Q: -7 -5 -31 115 47 79 -14 -45 67 27 -7 -38 12 -24 17 -102 94 8 8 -45 -14
 24 -12 27 -98 -13 -14 -15 -60 30 -24 -17 14 -5
K: -24 -21 2 -30 42 -20 -56 18 -20 -4 -8 -45 -19 -30 -21 -20 21 -51 28 29
 24 21 29 2 -35 -21 -9 -20 27 12 -30 -13 -97 0
M: -7 -5 -31 -5 47 -14 -5 -9 -13 27 -7 -38 12 -24 17 -102 94 8 8 -45 -14 -5
 -13 27 -98 -13 -14 -13 -60 30 -20 -17 14 -5
howmany M: -13 => 4
howmany Q: -98 => 1
howmany K: 28 => 1
howmany M: -5 => 5
howmany K: -20 => 4

Z: -15 -45 -2 -32 -48 -21 -18 -44 -44 -44 -44 0 -18 -6 -18 -18 -44
F: -51 -37 -5 -2 -42 -15 -24 49 64 49 77 -15 50 -38 64 11 -64
W: -51 -37 -5 -2 -42 -15 -24 49 64 49 77 -15 50 -38 64 11 13
H: 51 -33 56 -18 -30 -55 -43 -55 -8 5 -2 59 3 47 25 -41 5
V: 26 37 0 34 -17 -45 24 -35 -103 -37 -53 26 -37 16 16 -46 47
howmany Z: -18 => 4
howmany V: -37 => 2
howmany V: -45 => 1
howmany H: -56 => 0

X: -95 -91 -98 125 20 -64 10 110 -112 -18 -99 35
P: -23 -23 -14 -59 -23 47 2 2 -9 2 2 -23
E: -31 10 -30 87 -49 -31 78 -118 -31 87 -57 81
S: -10 40 -2 37 -104 -113 52 -52 -22 40 -83 85
C: -32 -65 -40 -65 -40 0 -77 -65 -40 -40 -65 -65
howmany C: -40 => 4
howmany P: -23 => 4
howmany E: -31 => 3
howmany C: -65 => 5

